In the data rows, zero lies at 4.5, halfway between 4 and 5.
Here are some numbered points:
[5 4 5 2 3 4 3 2 6 5 5 2 4 5 5 3 6 7 5 9 5 4 6 2 3 3 5] 0
[6 5 4 8 6 6 6 8 2 3 3 8 6 5 3 7 2 1 5 0 4 4 4 8 8 7 5] 1
[6 5 5 3 4 4 4 3 4 4 5 2 6 5 5 4 5 5 6 7 4 5 6 3 4 4 6] 2
[6 4 4 6 5 5 5 6 3 4 3 5 7 5 4 6 3 3 6 2 4 5 4 6 7 6 6] 3
[7 5 6 0 3 3 3 3 2 2 9 0 5 6 7 1 5 7 6 9 3 7 8 0 2 6 6] 4
[8 5 4 5 5 4 6 8 0 1 6 2 7 6 4 5 2 2 6 2 3 6 7 4 6 9 6] 5
[3 4 4 6 5 5 5 6 4 5 4 6 3 4 5 5 5 3 2 1 5 4 4 6 4 6 2] 6
[5 4 5 3 4 4 4 4 4 3 8 2 4 5 6 2 5 7 5 7 4 5 6 1 2 4 5] 7
[2 4 5 9 7 6 7 9 4 4 3 9 3 4 4 7 3 1 2 0 6 3 2 9 6 6 2] 8
[6 4 6 0 2 3 2 1 4 3 9 0 5 5 7 1 6 8 6 9 3 7 8 0 1 4 6] 9
[4 5 5 5 3 5 4 3 7 7 3 6 4 4 3 5 5 5 5 5 6 3 3 6 4 3 4] 10
[5 4 6 0 3 3 3 2 4 2 9 0 5 6 8 0 6 9 6 9 4 7 8 0 0 4 4] 11
[5 4 4 4 4 4 4 4 4 5 4 3 5 5 5 4 4 5 4 6 4 4 4 4 5 5 5] 12
[4 4 5 4 5 5 5 6 3 3 5 4 4 4 5 4 4 3 4 3 4 5 5 5 4 5 4] 13
[7 5 4 5 5 5 5 5 3 3 4 4 6 4 4 5 4 3 6 4 3 5 5 4 5 6 6] 14
[1 5 5 7 6 5 5 7 5 5 2 8 3 4 4 6 4 2 1 0 5 2 3 8 5 5 2] 15
[4 5 6 0 3 4 2 2 5 4 7 0 5 5 6 1 7 8 5 9 4 7 7 0 2 2 6] 16
[5 4 6 2 4 4 4 3 4 2 9 1 4 5 7 1 5 7 4 8 3 7 7 0 1 5 5] 17
[6 5 4 3 3 5 4 2 5 6 4 3 6 5 3 5 5 6 7 8 4 5 5 4 5 3 6] 18
[4 4 4 5 4 4 5 4 5 5 4 5 4 5 4 5 4 5 5 5 5 4 5 5 4 4 4] 19
[6 4 5 1 3 4 3 2 5 4 7 1 6 5 5 2 5 7 7 9 3 6 6 1 3 3 6] 20
[7 5 4 3 4 4 4 5 1 2 7 1 6 5 5 3 4 5 6 5 3 5 7 2 5 7 6] 21
[6 5 5 3 3 3 3 3 4 4 6 3 6 5 5 2 5 6 6 8 4 6 6 1 4 4 6] 22
[3 4 4 6 6 4 6 6 5 5 3 8 3 4 4 6 4 3 3 0 5 4 3 7 5 5 3] 23
[5 5 4 5 4 4 5 3 7 7 2 6 5 4 3 6 5 5 5 6 5 4 3 6 6 3 5] 24
[2 5 5 5 5 5 5 5 6 5 3 6 2 4 5 5 5 4 2 3 6 3 4 6 4 3 2] 25
[7 4 4 7 6 5 6 8 1 2 4 6 6 5 4 6 2 1 5 0 3 5 4 7 8 8 5] 26
[6 5 5 4 4 5 4 5 4 3 6 4 5 5 5 4 4 5 5 4 5 5 5 4 4 5 5] 27
[1 5 4 9 8 6 8 9 4 4 2 9 2 4 4 8 2 0 0 0 5 2 1 9 7 7 1] 28
[6 5 4 6 5 5 5 4 4 5 2 6 7 4 2 6 4 3 6 4 4 4 4 7 7 4 6] 29
[4 5 4 6 5 5 5 5 5 5 4 7 4 4 4 6 4 4 4 3 6 4 3 6 5 4 3] 30
[5 5 5 3 4 4 4 4 5 5 5 3 5 5 5 4 5 6 5 6 4 5 5 4 4 4 5] 31
[4 4 3 8 6 6 5 7 4 5 2 8 4 4 3 7 3 2 4 0 5 4 3 8 7 6 4] 32
[4 5 4 6 5 5 6 5 5 5 3 7 5 4 4 6 4 3 5 2 5 4 3 8 6 5 4] 33
[4 5 3 6 5 5 5 5 4 5 3 6 5 4 3 6 5 3 4 2 5 4 4 8 6 5 4] 34
[5 4 4 7 6 6 6 7 2 3 5 6 5 5 4 6 2 2 5 0 4 5 4 6 6 7 4] 35
[4 4 4 5 5 5 5 5 5 5 3 5 4 5 5 5 5 3 4 4 4 4 4 6 5 5 5] 36
New points follow, each followed by the numbers of its two nearest points above, looking only along the 3 directions in which the numbered points spread most, nearest first.
[6 5 4 8 6 5 6 7 3 4 3 7 7 5 2 7 2 1 5 0 4 4 3 8 7 6 5] 1 32
[6 4 5 2 4 4 3 3 4 4 6 2 6 5 5 3 5 6 6 8 3 6 6 2 4 4 6] 22 2
[5 4 5 0 3 3 3 2 6 4 8 0 4 5 7 1 6 9 5 9 4 5 7 0 2 3 5] 16 9
[5 4 5 4 5 4 6 6 3 2 6 4 4 5 6 4 3 3 4 3 4 4 5 4 5 6 4] 13 27
[6 5 4 5 4 5 4 6 3 3 5 4 6 5 4 5 4 3 6 4 4 5 5 5 6 6 6] 14 3
[5 5 3 4 4 4 5 6 4 4 5 4 4 5 5 5 4 3 5 3 5 4 5 5 5 6 4] 13 36
[4 4 5 0 2 3 1 0 8 6 7 0 4 5 7 1 7 9 6 9 4 6 7 0 1 1 6] 16 9
[0 5 5 7 6 6 6 6 6 5 3 9 1 3 5 6 5 3 1 0 6 3 2 8 4 4 1] 15 23
[5 4 5 0 2 2 2 0 7 6 7 0 5 5 6 1 7 9 6 9 5 6 6 0 1 1 6] 16 20
[1 5 4 7 6 5 6 7 6 5 3 8 2 4 5 6 4 3 2 0 6 3 2 8 4 5 1] 15 23
[5 4 5 0 1 2 1 0 7 7 6 0 4 5 6 0 9 9 5 9 5 5 7 0 1 1 7] 16 0
[5 4 6 3 5 4 4 4 3 2 7 2 5 5 6 2 5 6 5 6 4 6 6 2 3 6 5] 7 21
[0 4 6 5 4 5 4 4 7 6 4 7 1 3 6 4 6 6 2 5 6 4 3 4 2 2 1] 25 10
[6 5 4 7 5 5 5 6 3 4 3 6 6 4 3 6 3 2 6 1 5 5 4 7 7 6 5] 3 35
[6 5 4 2 4 4 4 3 4 5 5 2 5 5 4 3 5 5 6 8 4 5 6 4 5 4 7] 2 22
[6 5 5 4 5 5 4 5 2 2 7 3 6 5 6 3 4 5 6 5 3 6 6 2 5 6 6] 21 27
[3 5 4 8 7 5 6 8 4 4 3 8 3 4 5 7 3 1 2 0 6 3 2 9 6 6 2] 8 15
[3 4 6 5 5 4 5 6 4 3 7 5 4 5 6 4 5 5 3 3 4 5 5 3 3 5 3] 13 27
[4 5 3 8 6 6 6 7 5 6 0 9 5 3 2 8 3 1 3 0 5 2 2 9 8 5 4] 32 8
[5 5 3 5 4 5 5 4 6 6 2 6 5 4 2 6 4 5 6 4 6 3 4 7 6 3 5] 24 29
[0 5 6 8 6 6 6 7 6 6 1 9 2 3 4 7 4 2 1 0 6 3 1 9 5 4 1] 15 8
